Every row has a hidden score. How much higher is the second row's score than the first row's in each pair? 15 means about the same, 30 much higher and 0 much lower. The score is a weighted sum of the row's numbers plus the product of two more (or one squared), each taken from its middle value.
-25 -22   1 -16 -14  20 -18  -6  14   7  13 -28  -5 -11  27  14 -21   9  13  30 -14
-14 -11 -25  46  44 -33  35 -28  -7 -35 -42  37  -1  -7  24  37  54  17 -37 -30  39: 15
  2  14  18 -28 -32  13 -33  34   5  37  36 -31  -1  10  -4 -21 -38   5  30  34 -35
-18 -22  -1  18  18  -9  16  -2  -8 -18  -4   8  -1 -17  22  14  17 -16 -19 -13  21: 12
 40  59   0  37   5 -41  55  13 -14   1 -61  42  24   8 -60 -32  45 -45 -31 -24  -9
  0  10  18 -36 -29  13 -12  44  -5  23  26 -21  -4   1 -30 -47 -15 -13  36  18 -38: 18
 37  69  -1  29   2 -52  45  11  -5   0 -55  43  10  -6 -53   2  46 -39 -33  -9  -8
 21  46   3   8 -12 -34  26  28 -30  13 -29  23   5   3 -44 -39  19 -19   3  -2 -25: 10
 -6  22  12 -34 -32   9 -23  26  -1  31  25 -24  -6   7 -10 -11 -25   1  27  28 -35
  0 -26 -18  46  41 -24  33 -35   6 -53 -21  38  -8  -1  35  26  24  11 -38 -45  43: 8
 -2   8  14 -45 -36  40 -43  40   6  38  39 -39   3   1  -4 -14 -41   5  44  41 -30
  8  12   8 -44 -28  26 -41  19  17  37  33 -44  10  11   3  -9 -34   8  48  38 -30: 19
 -1  26   7 -23 -34   7 -30  23   2  45  28 -24  -8  -2 -22 -24 -25  11  18  23 -34
 14  30  -1 -14 -25   1   2  42 -18  20  13  -6 -14   0 -28 -41  -8 -12  17  20 -31: 11
-10 -12   5 -42 -23  44 -30   7  25  16  35 -26  -5  -5  17  -1 -21  -3  44  30 -13
  3 -14  16 -47 -34  45 -32  19   9  19  38 -47 -11   7  10  -7 -37   5  51  26 -21: 16
-15 -18 -11  15   9  -8   0  -8 -15 -20  -8   6  -7 -10  17  -5   2   4  -8  -2  16
 -7   6  13 -63 -34  48 -52  23  11  31  45 -48  -7  -2   8  -6 -43   0  43  29 -26: 20
 12 -48  -2  51  51 -27  22 -37 -15 -56 -16  25  -2  17  19  18   4  17 -32 -60  53
-12 -27 -11  38  24 -23  29 -19 -20 -27 -31  29  -9  -9  26  12  45   6 -33 -12  27: 21
-14   2   8 -47 -31  44 -39   7  27  28  37 -36  10   6  21  -8 -38   6  35  14 -28
 -9 -21  -1 -23 -33  40 -43  11  19  23  47 -43 -20   8  12 -18 -48  24  38   7 -20: 21
 -5 -31 -10  38  42 -14  39 -31 -22 -49 -33  36  -1  -6  16  22  51 -10 -42 -33  44
-11 -17 -15  42  40 -27  33 -35  11 -39 -31  40  13 -13  19  47  46  13 -44 -29  35: 19
 -3  17  14 -36 -30  40 -42  21  19  34  20 -34   9   1   0   9 -33   2  36  48 -26
 47  65  -5  37  10 -49  56   3 -12   1 -79  48  11  -3 -72  -3  56 -34 -27 -26   6: 19
 -8  -7   3 -45 -30  46 -45  16  10  27  27 -41  -5  -4  18 -28 -42   8  46  30 -24
  3 -34   7  23  53 -13  24 -31  10 -49 -25  24   6  11  12  36  18 -11 -28 -63  60: 10
  5   0   3 -25 -39  41 -44  19  13  37  40 -47  -9  16 -11 -38 -45  24  41  34 -32
-17 -12   5 -26  -3  19 -13  -5  11   3   8  -5  -2 -12  25  11   3   1   5  10   3: 11
 -6  16   6 -43 -39  40 -37  26  16  34  49 -39  -7   6   3 -18 -40  22  49  29 -33
  2  -9   7 -44 -36  36 -46  25  13  37  34 -50  -3   9  -7 -36 -47  39  37  36 -30: 19
-13 -22  -2 -34 -16  40 -25   5  19   2  20 -27  -4   0  16   3 -28   1  30  15  -9
-11 -15  -8  50  44 -43  32 -30 -19 -42 -46  36  -4 -14  23  28  27   7 -49 -20  38: 18
 19  49   4  14  -7 -35  24  27 -12  19 -32  28  -1 -20 -45  -9  23 -19 -10  10 -27
-16 -10  -9  10  28 -24  22 -25  -2 -28  -8  27   1 -27  27  56  35 -16 -40 -14  28: 27
-14 -24  -8  29  46 -30  35 -46  -7 -40 -25  45  -4 -14  34  42  34 -16 -50 -48  37
-26  -7 -20   9  15   5  17 -21  12 -16  -6  12  -6 -18  30  28  15   2 -11   1  12: 16
-16 -14   1 -25  -9  30 -22   0  17  13  28 -22   6  -8  14  22 -16  -4  14  20  -5
 34  61   6  30   5 -53  41   1  -7   2 -57  43  26  -6 -59  -2  36 -21 -33 -13 -12: 22
 -5 -12  14 -42 -31  54 -46  20   9  30  36 -41   6   7  11  -6 -41  18  40  28 -23
  1 -42   1  11  61  -7  25 -28  18 -51 -10  16   7  11   2  57  15 -14  -9 -65  66: 14
 -7 -13  -2  -7 -26  18 -30  -4   0  20  18 -29 -19   2  31 -11 -30  29  15  18 -15
-12 -34  -5  47  49 -33  32 -27  -8 -47 -27  35  -1  -3  15  34  19   8 -28 -54  53: 12
-10 -32  -2  52  33 -25  28 -37 -29 -41 -14  40  -9  -2  24   4  17  14 -49 -25  31
 47  59 -17  45   0 -54  47  -5  -1   1 -65  40  27   4 -66 -31  24 -44 -34 -43  -3: 12
 -3 -40   3  37  53 -20  39 -32  -9 -51 -26  26   5  19   3  33  28  14 -33 -60  53
 36  55   9  26  -6 -29  29  12 -20  12 -26  31   2  -8 -50 -32  23 -10 -25   4 -21: 11
-11  -9  12 -58 -37  55 -41  22  17  28  49 -39   2  -1  -2 -19 -47   2  52  36 -30
 24  52 -18  -8 -13 -30  21  23 -14  13 -21  10  -3   5 -48 -33   8 -38  15  12 -25: 12
 -6 -28  -6  29  42 -15  41 -33 -20 -52 -20  28   2 -12  25  34  38  -2 -38 -37  34
 -2 -46  -8  17  52 -12  13 -40  16 -50 -16  31   7  12   2  26   5  19 -16 -73  65: 17
  4 -37 -11  32  56 -25  39 -43   2 -63 -20  34   3   5  14  38  33  -8 -32 -50  50
 -5 -11  20 -17 -40  50 -48   7   8  41  43 -45 -19   2  10 -24 -59  33  30  25 -30: 17
-14  -9  10 -39 -32  49 -39  14  17  26  37 -49  -3   8   8   5 -41   9  42  32 -22
-17 -26   9  -3 -11  17 -16  -5  11   0   9 -15 -15 -10  25   4   0   7   2   5   1: 13
 16 -38   4   9  53  -3  13 -37  27 -52 -16  17   1   8   9  56   3  -3 -12 -60  64
-16 -23 -13   4  13  -9  13 -22   7 -19  -1   5   6  -7  23  20  13  -2  -3   1  15: 17
-11 -23 -23  53  40 -37  34 -34 -19 -40 -33  41  -4  -7  30  23  36   8 -54 -24  37
 -6  10  14 -48 -37  34 -32  31  10  31  38 -41   3   5  -2 -21 -41   0  45  33 -33: 15
 -2 -12   3 -11 -15  28  -9   2  -4  -4  17 -25  -9  -4  25  -4 -20  -5  18  14   0
 38  60  -9  19   2 -41  44  27 -24   4 -48  34   0  -2 -54 -13  39 -26 -22   3 -21: 19
-14 -25 -11  33  15 -15  22 -21 -21 -29 -21  28 -26 -11  33  14  29  14 -36 -19  20
-12 -35 -11  25  47 -30  37 -31 -11 -45 -30  46  19  -9   7  42  46  -4 -32 -37  47: 14
-10 -15  11 -40 -29  50 -33  16   8  22  28 -40   2   6  17 -19 -32  -3  45  22 -18
-10 -18 -12  49  42 -38  31 -32 -14 -45 -36  37   2  -2  18  20  31   7 -52 -27  47: 9
 -7 -11 -21  47  40 -37  26 -37  -4 -38 -28  39  -1 -17  19  33  38   0 -42 -21  38
-20  -9  10 -28 -32  43 -43  10  13  30  35 -29 -12  -1  14 -10 -30  39  31  20 -17: 27
-11 -17  15 -21 -29  41 -35  14   8  28  28 -35 -13  -8  14   0 -30  23  25  23 -13
  1 -32 -16  32  53 -29  35 -36   2 -42 -32  34  13   5  16  40  39 -20 -40 -44  51: 8
-23 -17   3  -4  -8  12 -13 -11  -5   9  16  -7 -12 -17  28   4  -5   8  -8  23  -2
-16 -19 -10  20  16 -12  21 -21 -12 -25 -14  15  -9 -10  24  24  31  -9 -23  -7  22: 15
-14 -11   3  46  51 -32  34 -52  -2 -45 -33  51   3  -4  34  52  50   7 -57 -47  50
-22 -17  -7   8  -8  13 -16 -13 -11   4   8  -5   3   0  22  -4 -19  33  -7  14  -2: 9
 -6 -28  -5  29  53 -29  32 -33  -2 -53 -31  45   8   7  20  45  49  -5 -38 -55  51
 -9  -6  -4 -30 -31  45 -41   9  29  31  39 -47  -5   4  20  -9 -46  20  38  29 -23: 17
-18 -27  -6  45  46 -35  34 -37  -3 -42 -40  32  -2  -8  22  36  44 -11 -39 -23  45
  1 -17 -13  43  47 -25  38 -28 -11 -49 -30  45  18  -8  19  42  40   1 -38 -38  49: 16
 25  64   3   2  -6 -34  38  25 -13  10 -36  33   2  -8 -52 -15  43 -48 -18   3 -25
-12 -16  -3  45  46 -31  34 -36 -19 -41 -36  45   6 -12  24  38  48   4 -54 -35  42: 20
 18  37   2  -9 -23 -11  -8  29  -2  21   4 -16   2  17 -39 -32 -10   0  22  30 -31
 12  22  15 -23 -31  16 -26  21  -7  31  31 -40   1   3 -10 -17 -14  -8  28  29 -38: 25
  9 -43   4  37  51 -11  25 -43   3 -46 -23  20   8  25  11  14  16  -5 -24 -67  53
 -2 -10   6 -46 -31  42 -42  23  21  24  34 -48  -1   2   5 -16 -34 -15  41  19 -20: 18
 -9  -5  11 -56 -33  48 -40  21  21  39  37 -57   6  17   0   0 -33 -21  43  29 -27
-16 -15   5 -33 -21  39 -40  -5  16   6  33 -25   5  -7  20  -4 -29  11  22  33 -13: 7
 41  54 -19  16  -3 -37  26  15  -9  -1 -37  33  15   6 -43 -24  19 -23  -9  -3 -19
  9  45   5   1 -22  -2 -14  42 -11  33  11  -9   3  12 -24 -36 -23   4  16  30 -32: 17
-23 -31  -2  -3  19   2  18  -6  -7 -21 -13   9  -6 -15  22  31  12 -28 -10   7  25
-20 -28  -6  33  37 -17  36 -25 -10 -48 -23  37   5 -10  16  26  41  -5 -26 -21  37: 15
 16 -52   5  24  52  12  17 -35  18 -49 -14  16  15  24   7  33   6  -4 -23 -65  63
-10 -26  -7  22  33 -14  31 -22 -25 -28 -23  30   8  -9  30  22  29 -10 -40 -18  25: 15
 30  46   0  18 -13 -41  12  17 -14  15   0   4  -5   6 -34 -33   0  15 -11   2 -29
  5 -54   5   5  58   2  16 -34  14 -54 -12  18  17  16   8  53  15  -9 -17 -69  57: 3
 -8 -21 -10  15  -3  10  -1  -8 -11 -21  14  -2 -10   2  28 -15 -10   7 -12  -7   7
 -9 -42  -7  37  47 -27  41 -29 -20 -41 -32  38   6  -3  27  27  41   2 -51 -35  39: 21
 18  38 -16 -27 -33  -1 -31  25   3  33  21 -27 -14  -2 -14 -47 -22   2  23  27 -28
-15 -15  -1  31  48 -26  45 -27 -13 -41 -38  41  -5 -15  21  41  45 -19 -35 -38  40: 14
  1 -10  11 -50 -25  43 -42  22  12  26  42 -43  12  11  10   8 -37  12  44  23 -18
  2 -39   2  24  55 -17  29 -34  13 -45 -15  22   4  16  15  19   6   2 -20 -54  57: 8
  3 -30 -14  23  52 -12  27 -32  11 -54 -23  36  12  16  11  35  31  -9 -21 -57  55
  2   4  12 -35 -35  38 -51  16  15  38  46 -47   5   6 -10 -15 -44  13  49  38 -26: 15
 11  26  -4 -43 -30  14 -27  24   8  31  23 -31   7  13  -7 -19 -24  -4  39  37 -29
 23  49 -21  26 -14 -24  25  18 -16  14 -20  17  -4   9 -52 -36   6  -5 -16  -3 -26: 21
 -3  26   4 -19 -34  12 -29  24   6  43  34 -39  -9   6  -3 -22 -32  15  34  41 -39
 -4   6  11 -31 -40  32 -44  26   0  33  36 -38  -3   7  -4 -34 -48  16  41  31 -31: 8
-12 -32  -4  22  52 -28  40 -32  -8 -52 -29  41   2  -6  20  49  47 -12 -33 -48  53
 20  36  -1   0 -13 -21  -7  33 -17  25   5 -12  -1   7 -40 -28  -6  -7  15  27 -25: 12
-13 -19 -15  38  44 -32  36 -36   8 -46 -28  37  -2 -10  21  30  28   6 -43 -30  40
  3   9   4 -26 -35  23 -35  30   2  41  35 -34  -8   9 -15 -37 -45  14  29  39 -35: 15
  3  -6  16 -49 -31  50 -42  25  23  32  43 -45 -11   4   8  -9 -47   1  52  20 -27
-18  -7  -3 -35 -30  38 -40   4  30  32  40 -32 -12   4  14   0 -34  14  29  28 -22: 22
-12  -3   6 -31 -37  43 -44  14  22  41  40 -45  -8  -2   4 -11 -40  15  33  33 -31
-11 -34 -12  45  40 -18  42 -39  -9 -42 -19  40  -5  -1   3  26  31  18 -43 -52  47: 21
-12 -24   3  21  25 -16  15 -24   3 -24 -15  18  11 -13  27  31  33 -13 -29  -6  22
-21 -29 -16  49  37 -33  25 -38 -13 -45 -19  37   2  -4  28  27  41  26 -51 -15  36: 12
 14 -40  -7  40  56 -25  31 -45  -7 -56 -19  27  -1  20  10  21   5  19 -28 -60  57
  5 -43   6   8  58  -9  14 -34  19 -37 -17  18  11  28   7  55   7  11 -11 -67  63: 20
  5 -32 -16  36  46 -35  34 -37 -13 -55 -34  35   1   4  17   9  27  -8 -29 -51  49
 31  58   6  46  -7 -49  46  17 -19  11 -46  47   8  -1 -57 -37   9 -11 -32 -16 -12: 17
 -1 -16 -11  44  53 -47  35 -36  -1 -45 -45  36  -2  -5  24  30  48  -9 -44 -41  53
-11  -3  16 -35 -38  43 -49  25  13  41  44 -44  -4   5   1 -27 -53  23  35  41 -27: 18
  1  22   7 -21 -21  16 -19  24  11  39  22 -21   7  13 -23  -4 -22   7  19  41 -32
  0 -42   9  41  45 -17  33 -33 -13 -51 -27  38  -2   7  10  21  13   8 -30 -67  56: 7
  2   6   5 -43 -37  29 -44  26  13  31  37 -48   1  11  -5 -19 -40   7  50  33 -28
-14 -18   1 -32 -23  37 -32  11  14  15  28 -29  -2   5  22  -9 -31   4  39  16  -7: 18
 -4   1  15 -56 -35  47 -39  34   3  39  40 -39   4   5 -11 -15 -41  -8  36  33 -31
-14  -1  25 -36 -31  47 -34  14   6  34  27 -32  -7   0  18   1 -27   6  39  36 -27: 15
-12 -13   1 -24 -37  37 -53   4  14  30  34 -41 -12  -9  14 -19 -44  27  26  26 -23
 27  60   3   7  -8 -31  30  21 -22  14 -23  20   8  -6 -43 -17  43 -27  -2   8 -18: 17
 -9 -30  -4  47  47 -31  30 -33 -16 -51 -30  38   1  -4  22  13  24   8 -43 -45  44
-10 -20 -15  31  32 -27  32 -36  -9 -33 -28  28 -10 -15  23  16  29  -9 -27 -16  29: 19
-23 -13   4  -2   7  -7  -3  -8   7  -7  -2   7   1 -27  28  19  15 -11 -11  10   8
-12 -23  -4   9   3  12  -9 -14  -5  -8   0  -6  -4 -10  26  -3   7   2  -9  16  10: 13
 24  63  -7  19  -2 -42  31  16  -7  16 -32  32   5 -10 -48 -17  30 -25 -20  -8 -14
-20 -16  -3   8   0   6   4  -7   5   0   4  11  -9 -12  29  19  -4  -5 -14   6   1: 14
-14 -14 -16  34  48 -35  41 -29   0 -45 -35  40  -3 -14  18  36  46 -14 -37 -32  44
  8  34   0 -33 -20  -8   6  29  -9  28   6  -3   5   3 -30 -16   4 -26  16  25 -36: 18
 -3 -38  -1  16  55 -26  25 -37  19 -57 -16  34  10  15  14  33  16   3 -15 -64  62
 -3 -39  -5  25  53 -20  34 -38   8 -47 -29  30   1  12  21  38  14  -9 -22 -53  56: 16
  5  23   5 -38 -33  13 -32  27  19  34  35 -22  11   9 -13 -22 -35  16  39  29 -40
 36  65  -9  35   5 -53  43   7 -19  17 -50  29   7   7 -48 -25  33  -9 -29  -1 -22: 21
  9  37  -1   9 -24 -21 -12  22  -1  28  12 -14  -3   1 -24 -38   3   1   7  23 -33
 -9   1  16 -50 -35  33 -46  23   9  31  43 -38   0   4  -9 -20 -46  14  35  30 -35: 16
-16  -5   2  -5 -15  19 -21   7  20  18  15 -14   3 -17  20  -1 -23  21   8  21  -2
-21 -27 -18  28  27 -24  32 -19  -9 -30 -22  24  -5 -18  36  19  43   2 -44 -16  25: 18
 25  55   6  19 -10 -40  23  11 -16  15 -32  13  25   7 -43 -18  32 -36 -19  -3 -25
-12 -31  -9  45   9 -17  12 -24 -11  -8  -5   4 -12 -15  23   4  -3  30 -41  -6  12: 21
-13  27   4 -41 -32  32 -41  29  11  32  43 -35  -6  -1 -15 -23 -27   5  44  27 -35
-12  -7   9 -24 -33  52 -47  13   5  42  40 -43  -1  13   1 -15 -41  39  33  31 -23: 23
 -7 -23  -2  35  53 -32  36 -40  -4 -45 -40  47   3  -7  20  49  53  -8 -49 -41  52
-16  -9  16 -56 -30  42 -40  24  26  37  35 -43   0   0  15   4 -35  -3  48  30 -21: 15
-10 -25 -17  27  36 -27  24 -26   1 -48 -21  37   2  -8  18  27  48  12 -31 -30  41
 -3 -23  -7  38  50 -37  36 -32 -12 -42 -35  45   3  -8  23  38  53   3 -53 -41  48: 16
-12  -4  15 -36 -34  44 -46  21  19  33  42 -42   1  -3   6 -20 -51  19  39  43 -30
-12 -17 -16  37  45 -34  34 -36 -14 -41 -36  37  10  -6  22  32  40   2 -41 -32  44: 18
  7   9  13 -53 -36  39 -36  18  19  30  38 -43   4  13  -2 -18 -44   0  39  24 -32
-26 -19 -30  26  19 -24  20 -23  -6 -23 -14  19  -7  -6  27  18  17  -5 -25 -12  20: 14
-10  -4   4 -42 -29  58 -39  10   4  23  31 -37  -4  -2  15 -14 -40  -7  39  37 -19
 39  49   1  40  -2 -34  41   6 -24   1 -51  34   0  -3 -52 -32  30 -23 -37 -16 -17: 11
  4 -47  -2  33  50 -13  31 -39  -7 -56 -22  27   4  16   9  19  16  14 -28 -58  59
 19  56   1  13 -19 -28   6  31 -33  28 -11  -2 -19 -10 -31 -26   3  -7  -2  32 -32: 19
 20  50   0  22 -13 -46  13  18 -23  29 -23   6  -2   9 -33 -18  15   3 -17  10 -36
 -8 -20  -6 -24   1  17  -4  -2   5 -12  12  -4  -3  -2  23   7   5  -6  13   8  10: 5
 -9 -20   1 -35 -22  35 -31   8  10  22  17 -31  10   4  23  -2 -18  -2  21  26 -10
 21  53   1 -16 -13 -25  11  19  -4  18  -7   7  11   3 -20 -14  33 -21  -1  15 -34: 16
-10 -22  -6  30  26 -23  19 -19  -5 -29  -3  14   5 -13  23  32  34   8 -37 -10  24
-21 -17   5 -36 -20  36 -31  11   0  13  30 -31  -6  -5  16  -6 -24  -3  32  20  -6: 4
  2 -28 -15  46  47 -21  43 -32 -16 -51 -34  38  -8  -3  14  22  41  -3 -41 -39  44
-18 -25  -5  11  -5   9  -2  -6  -8 -14   9  -1 -13 -14  27  -9 -11  13  -1  -2   7: 12
  1  18  12 -46 -33  32 -35  37  14  33  31 -35 -16   3 -14 -20 -37   8  46  51 -34
 -5  -6  12 -44 -39  47 -49  19  19  30  31 -50  -5   4   8 -29 -37  19  46  42 -27: 19
-11   5   6 -47 -29  38 -44  13  25  31  31 -38   2   1  12   1 -27  11  35  35 -22
 11  45   5   1 -16 -15   6  22 -16  17  -4   4   3   7 -32 -20  15   4  -2  24 -32: 16
-12 -17  -4 -15  -7   9 -17 -17  14  -2  15 -14   5  -6  28   8  -4  12  13  13   2
 15  31 -10  -5 -22 -15  -7  23 -20  18   1  -6  10   9 -33 -41  -1   2  10  26 -28: 13
-10 -22  -6  34  41 -22  26 -31  -5 -48 -22  34  13  -9  22  42  48  -6 -40 -28  40
-11  -9   3 -25 -30  37 -41   8  18  25  32 -36   4   8  14  -6 -40  25  19  22 -17: 15
 -3   1   9 -48 -27  42 -43  23   5  25  36 -43   5   4  -9  -9 -34  -6  55  39 -29
 13 -41  11  12  59  -4  30 -38  11 -46 -25  21  15  12   6  56  32   1 -18 -63  62: 25
 18 -50   7  22  60  -5   9 -35  22 -47 -14  17  17  32  13  42  -3  28 -19 -65  62
 -6 -31  -2  37  51 -28  36 -22 -11 -57 -26  38   3  -1  13  42  46  11 -39 -33  55: 18
 11 -45   8  20  49 -10  27 -35  19 -48 -16  20  -2   6  15  34   6  13 -25 -71  60
-16  -9  11 -43 -37  47 -56   9  11  24  48 -37   9 -11  -1 -14 -35  15  38  36 -16: 15
 -9 -41  -7  37  36 -14  38 -26 -25 -48 -17  31   1  -5  22   4  30 -13 -39 -37  36
 13  35   3 -13 -21  -1  -4  31  -5  30   8 -14  -1   4 -22 -17 -10  -6  17  28 -38: 23
 16  40   3   5 -17 -19   2  19 -15  24   7  -6 -12   8 -36 -19   5   2   3  27 -32
 43  70 -10  37   0 -57  39   6 -18  13 -55  38  12  -8 -47 -25  40 -26 -33 -11 -10: 6
 23  35  13 -12 -29  -9 -17  32   2  30  19 -20   3  11 -23 -22 -10   3  12  36 -27
  8  22   8 -44 -35  21 -37  28  13  36  39 -40  -1   6  -4 -17 -31   8  40  31 -26: 11
-14 -12 -13  25   9 -15   1 -24  -9   2  -4   9  -6 -17  26   8  18   6 -28  -4  10
 -5  -7  -5 -42 -31  37 -47  15  23  26  40 -40   5  -1   7  -9 -45  11  47  38 -23: 11
-22 -25   7 -33 -23  41 -22  10   5   7  23 -32   1  -2  17  -8 -22  -6  35  33 -15
-17  -1   6 -38 -21  37 -33   8  12  25  22 -20  11  -1  23  11 -23   4  24  27 -12: 16
  1 -35  -9  23  58 -15  24 -44  16 -54 -11  30  14   3  11  55  27   5 -33 -52  52
  3 -45  13   2  57   3  28 -36  29 -45 -19  27  10  14  10  63  28  -3 -11 -68  67: 17
 -8 -26 -17  31  18  -8   9 -19  -7 -21  -3  11 -15  -6  19  -1   1  18 -26  -8  21
  6  -3  14 -39 -39  28 -40  18  21  36  39 -38  -1  20 -13 -33 -47  19  33  34 -37: 17
-20 -15  -1  15  14  -5   9 -14  -3 -15 -10   3  -4 -17  30  16   2   9 -15  10  15
-28 -22  16 -25 -15  34 -24  13  15  17  24 -21   5  -9  23   1 -21  -1  17  34  -8: 9
  5  26   4 -29 -32  14 -15  42  -5  32  13 -18  -9   3 -14 -33 -24  -7  33  35 -38
-23 -20  -8  18  12  -7   6 -19  -1 -23   8  16 -27 -13  20  26  17   8 -24 -16  23: 21
 40  67   1  25   9 -42  46   6  -6  -9 -59  40  36  -5 -67  -7  60 -38 -23 -32  -3
-21 -24   9   7   6  11  10 -15 -15  -6   3  11  -8  -5  24  15  15  -2 -10  -7  11: 18
-12  -8  14 -36 -42  43 -47  22  13  35  48 -37  -2  10   2 -26 -46  25  41  36 -27
  6 -40   1  11  57 -18  34 -35  10 -60 -20  31  15   2  19  46  18 -19 -19 -54  61: 10
  0  24   0 -40 -31  12 -29  36  -2  36  30 -27  -4   0 -11 -13 -24   8  28  24 -33
 18  55   1  20 -11 -30  21  23 -22  14 -14  26  -7  -3 -40 -37   6  -1 -10   4 -28: 9
-13 -22  -8   0  -3  11 -16 -13   8  -4  12   0   0 -15  21   9  14  22 -21   7   3
-10 -24  -8  25  17   0   9 -17 -13 -21 -12  12 -12  -9  27  10  23   4 -23   7  21: 10
 25  54   4   5 -14 -28  16  29 -24  15 -10   8   5   9 -36 -19   9  -3   3  20 -32
 22  32  -4  13 -22 -13 -11  16 -20  35  10 -18 -19   8 -36 -36 -21  22   9  23 -32: 12
-13 -28 -21  44  40 -24  34 -32 -12 -43 -31  37 -12 -18  20  24  24   6 -51 -36  34
-16 -29  -7  36  40 -22  32 -25 -30 -48 -29  43   3 -20  17  27  36  -5 -36 -19  44: 13
-18 -10   6 -46 -29  47 -29  18   8  28  32 -35   1  -2  14  -6 -34   5  45  28 -20
 -5 -23 -14  31  32 -20  24 -27  -4 -35 -13  33 -10 -17  28  27  21  -5 -42 -19  34: 8
 14  10  -3 -13 -33  19 -18  29 -10  21  29 -25  -9  16 -28 -48 -39  17  28  15 -38
-21  -9   4   6  16  -3  16  -6  -4 -21  -2  22   5  -3  24  30  26  -1 -15  -1  15: 15
 28  51 -10  23  -5 -47  20   9 -13  19 -30  17  24   2 -45 -19  29 -12 -24   1 -22
 -8   0  12 -39 -36  31 -44  17  23  39  34 -39   0   3   1  -7 -40   4  33  36 -29: 11
-12 -21 -16  20  32 -35  24 -24  -6 -26 -31  22  13 -15  29  28  48   2 -35   1  30
-22 -14  -1 -13  -8  12 -20 -10  11   7  19 -12  -3 -17  20  24   6   7   1  12   3: 16
 32  65 -10  13  -1 -47  36   5 -12  -4 -42  24   2   2 -44 -18  43 -47 -25  -7 -23
-30 -12  -4   3   1  -9 -10  -3  -3   7  -4  -2  -2 -26  24  21  12  16 -18  16  10: 23
 10  19  10 -29 -30  23 -36  40  -5  34  29 -36  -7   4   0 -36 -34   3  39  31 -29
 46  59  -9  19  -3 -49  47  15 -17  -8 -61  44  19  -7 -61 -33  49 -51  -9 -22 -11: 15
 -2  -1  11 -45 -39  58 -40  19  13  38  46 -40 -21   0   3 -26 -50  12  53  22 -28
  1 -39   6  27  49   3  20 -28  11 -49 -14  30   6  13  -2  31  12  12 -12 -69  61: 11
